In the rows, zero is written as 128.
Rotation paths and how fast each direction turns (degrees per step):
Each turn is a multiple of 5 degrees from 10 to 175, or 0.
Rotation 1:
[128 113 115 130 134 123 123 117 133 128 128 125 118 130 130 120 130 127
 126 122 139 128 127 132 138 140 125 120 122 132 130 131 127 118 120 134
 131 129 134 124 126 128]
[126 115 120 130 130 124 124 117 136 130 124 123 121 131 133 122 127 127
 122 121 137 133 128 131 139 140 121 119 125 132 134 132 129 123 123 137
 128 131 139 119 125 126]
[125 116 124 130 127 128 125 120 132 124 123 124 117 136 135 124 127 132
 122 120 135 135 126 129 143 137 120 120 120 131 133 130 130 119 124 135
 127 128 136 120 127 126]
[129 115 120 129 130 129 128 122 130 127 126 125 115 134 133 123 131 133
 123 119 135 134 125 129 142 138 123 119 121 130 125 129 128 114 121 136
 130 124 130 122 125 124]
[126 112 118 131 135 126 130 119 135 133 127 124 122 133 134 123 131 132
 121 118 136 132 126 132 140 137 123 122 127 127 126 132 128 119 120 136
 129 124 130 119 123 126]
[123 110 120 133 135 126 127 116 134 127 126 124 123 136 136 123 129 132
 124 120 138 130 126 133 141 136 124 126 123 128 134 132 127 121 122 132
 127 128 131 120 128 130]
[127 113 117 131 134 125 123 116 131 124 127 125 117 133 131 121 129 128
 127 123 139 128 126 132 139 139 125 122 119 132 132 131 127 118 121 132
 130 129 133 124 128 129]
[128 116 118 129 131 124 124 118 135 130 126 124 118 129 130 121 128 126
 123 121 137 132 127 131 138 141 122 118 124 132 131 131 129 120 121 137
 131 130 138 121 124 125]
[125 116 124 130 128 127 126 119 134 128 123 123 120 135 135 124 127 131
 120 119 135 135 126 130 142 138 119 120 124 131 133 131 130 121 124 137
 127 129 137 118 126 125]
[127 114 122 130 129 129 128 121 130 125 125 125 116 137 135 124 130 135
 123 120 135 134 124 129 143 136 122 121 119 130 128 129 128 115 123 135
 128 125 130 121 127 126]
[128 113 117 130 135 126 129 120 133 131 128 125 119 132 133 122 132 132
 123 119 136 131 126 131 140 137 124 121 124 128 124 131 127 116 119 136
 130 123 128 121 124 126]
[124 111 118 133 136 125 128 116 136 131 126 123 124 133 135 122 130 131
 123 119 138 130 127 133 139 137 124 124 126 128 132 133 127 122 121 134
 128 127 132 119 126 129]
[124 112 119 132 133 125 123 115 132 124 126 125 119 135 134 122 128 129
 126 122 139 129 126 132 140 137 124 123 119 131 135 131 127 120 123 132
 128 130 134 123 130 130]
[129 116 118 129 130 125 122 118 132 127 126 125 115 130 130 121 129 127
 125 122 137 131 126 130 139 141 123 118 121 133 130 130 128 117 121 135
 131 129 136 123 126 126]
[127 116 122 130 129 126 127 120 135 131 124 123 120 132 133 123 128 130
 120 119 135 135 127 130 140 139 120 118 126 131 130 131 130 121 123 138
 129 128 137 118 123 124]
Directions:
[128 128 127 128 129 127 129 128 131 133 128 127 131 126 128 128 128 127
 126 127 128 129 129 129 126 129 127 127 133 127 127 129 129 131 127 130
 129 128 130 126 125 127]	110
[129 131 131 127 124 130 129 131 127 128 127 128 126 129 128 129 128 130
 126 127 126 132 127 126 130 128 126 126 128 128 126 127 130 127 129 130
 128 127 129 127 127 125]	60
Rotation 2:
[131 117 125 121 131 125 136 131 130 128 134 134 139 136 126 130 123 135
 135 123 128 125 125 145 137 129 140 134 133 123 129 126 143 127 133 135
 125 132 137 129 137 115]
[131 126 128 121 131 128 133 142 133 131 135 140 144 138 124 132 122 131
 130 124 131 127 120 142 139 125 136 136 128 135 123 125 132 127 128 128
 115 142 130 128 129 122]
[141 125 132 118 119 130 122 132 131 131 125 134 142 129 128 132 128 139
 131 126 133 127 121 143 137 124 135 138 130 127 125 123 134 130 128 136
 109 130 131 133 131 119]
[133 122 119 122 126 123 138 133 127 126 130 137 140 133 131 132 142 132
 132 126 128 129 125 144 131 121 141 140 130 130 121 127 140 128 130 130
 116 127 131 135 133 118]
[135 121 118 120 137 127 133 132 135 134 134 130 135 139 124 135 133 131
 124 119 134 126 118 140 136 128 138 137 137 123 126 121 133 130 124 133
 118 136 136 134 131 117]
[136 116 124 118 129 134 131 134 129 129 134 138 141 135 127 128 122 135
 128 123 128 128 118 144 136 124 140 131 128 121 132 132 139 128 127 131
 118 134 125 124 135 118]
[138 124 131 123 127 119 129 139 128 129 129 136 138 134 123 139 124 133
 132 126 128 131 122 147 140 122 139 137 124 132 126 121 138 130 132 127
 122 135 130 133 135 120]
[127 123 129 118 124 128 129 133 137 125 127 137 142 133 131 129 132 134
 131 123 137 131 124 140 136 124 136 144 133 130 127 124 133 130 134 137
 115 135 138 132 131 115]
[135 126 120 123 128 129 134 134 129 132 137 133 143 134 125 126 136 132
 135 124 132 126 116 146 129 123 133 137 133 130 123 122 137 128 123 135
 112 128 124 131 133 119]
[140 119 122 121 130 125 135 131 129 133 131 132 139 135 125 135 128 138
 130 124 126 119 126 142 136 131 141 132 134 121 123 124 140 124 127 134
 118 131 138 132 133 120]
[134 120 122 118 130 130 133 139 131 129 129 142 140 137 129 135 128 130
 121 124 129 130 121 140 138 122 143 135 127 130 125 132 132 127 128 125
 114 140 130 129 129 121]
[139 123 129 117 125 127 122 131 131 131 127 131 135 132 126 136 129 134
 127 124 134 134 116 145 139 119 138 138 129 126 130 122 135 135 129 133
 116 129 126 134 135 116]
[127 120 124 122 128 123 137 133 130 124 133 136 139 133 130 129 134 133
 137 124 129 131 125 145 134 121 138 140 130 126 128 126 143 131 135 135
 123 129 132 132 136 115]
[132 125 123 123 134 125 133 138 135 132 137 133 141 139 121 130 129 132
 132 120 133 124 118 142 135 130 132 139 133 131 125 119 133 127 125 133
 118 141 133 130 132 119]
[140 120 128 118 121 135 129 133 129 130 129 137 145 132 127 128 122 138
 130 126 130 123 121 143 135 129 138 133 131 126 126 129 137 124 127 134
 111 133 131 126 133 119]
Directions:
[129 127 128 128 128 131 129 127 127 130 128 127 128 129 127 128 122 125
 126 130 128 127 127 129 129 130 131 125 129 130 127 130 128 125 128 126
 129 129 129 126 129 128]	80
[131 131 128 129 130 125 126 129 128 131 129 125 126 129 124 131 128 127
 128 128 128 128 126 129 129 128 127 128 128 130 127 124 127 129 126 127
 128 128 127 130 128 129]	155
Rotation 3:
[138 130 129 126 132 122 133 124 123 127 134 131 124 130 117 140 122 133
 136 128 128 129 118 120 135 132 144 131 129 131 121 128 136 133 121 140
 134 131 137 135 133 128]
[134 125 132 128 129 123 135 118 118 127 134 127 121 130 123 140 122 129
 135 130 123 125 117 120 133 135 142 127 127 127 121 133 139 132 121 138
 132 136 137 132 130 129]
[131 125 132 127 133 122 133 121 122 133 133 128 119 132 117 136 123 130
 136 135 126 128 118 125 134 134 143 129 123 133 122 137 134 131 124 142
 133 132 139 132 134 129]
[128 125 130 127 132 120 133 117 120 135 134 125 122 132 125 130 119 128
 139 133 122 126 120 125 134 131 144 126 127 126 123 136 137 131 122 142
 131 139 135 130 135 129]
[127 128 128 125 131 124 131 119 125 140 136 123 122 131 120 131 119 126
 141 136 126 128 119 129 133 129 144 129 126 128 129 139 140 131 124 142
 132 128 134 132 132 129]
[132 131 124 125 132 121 130 121 126 138 136 126 128 131 123 128 117 129
 143 130 126 130 120 126 135 126 145 130 131 123 128 131 140 131 121 142
 132 133 131 133 135 128]
[134 130 125 125 129 127 130 119 126 135 137 122 125 129 121 137 118 126
 140 129 128 128 117 124 133 129 143 130 132 123 130 131 146 132 120 139
 132 125 131 135 127 129]
[139 132 125 125 132 124 129 124 127 131 136 129 127 130 117 137 121 132
 138 127 128 131 117 122 135 129 145 133 133 126 126 126 139 133 119 141
 134 128 133 136 133 128]
[137 128 129 127 129 126 132 119 122 126 136 126 124 129 121 142 121 130
 135 127 124 127 116 118 133 133 142 129 131 123 123 129 142 133 118 138
 131 131 136 134 128 130]
[136 128 132 126 132 124 133 123 124 128 135 129 122 131 115 140 123 133
 134 131 126 129 118 121 133 134 143 130 126 131 121 133 135 133 122 141
 133 130 140 133 132 130]
[132 126 132 128 130 121 135 118 119 129 134 127 123 131 124 135 120 131
 136 132 122 126 120 120 133 134 143 126 127 126 120 134 135 132 121 140
 131 139 139 130 134 130]
[128 127 132 127 131 123 135 120 122 136 135 125 120 131 119 134 120 128
 138 136 127 127 120 126 132 133 143 127 123 131 124 140 137 131 126 142
 132 131 139 131 132 129]
[129 129 127 126 132 118 133 120 122 138 134 127 125 132 125 127 117 128
 142 133 126 128 121 126 135 128 145 127 127 127 125 135 137 131 123 142
 132 137 134 131 137 128]
[129 129 126 125 130 125 132 118 124 139 135 122 123 131 123 133 117 124
 142 133 128 127 118 128 133 128 143 128 128 126 130 136 144 131 124 140
 132 128 131 134 129 128]
[135 131 123 124 134 122 129 123 127 136 135 128 126 131 120 132 119 128
 142 128 128 131 118 127 135 126 145 133 131 127 129 129 140 131 121 142
 133 129 129 136 134 127]
Directions:
[128 131 125 127 127 128 129 129 129 131 129 127 131 128 130 127 125 127
 131 127 132 128 129 129 128 126 128 127 129 128 130 127 131 128 130 128
 129 126 126 129 127 126]	45
[126 127 129 130 126 133 126 128 126 126 129 128 127 125 130 126 128 129
 129 129 130 130 126 130 130 127 130 127 128 129 128 125 127 127 128 127
 131 128 129 126 128 128]	0
[127 126 128 129 129 126 130 127 125 129 126 129 125 129 130 128 128 125
 130 129 129 126 128 130 129 128 127 128 125 133 128 129 128 127 130 128
 129 131 126 129 129 126]	40
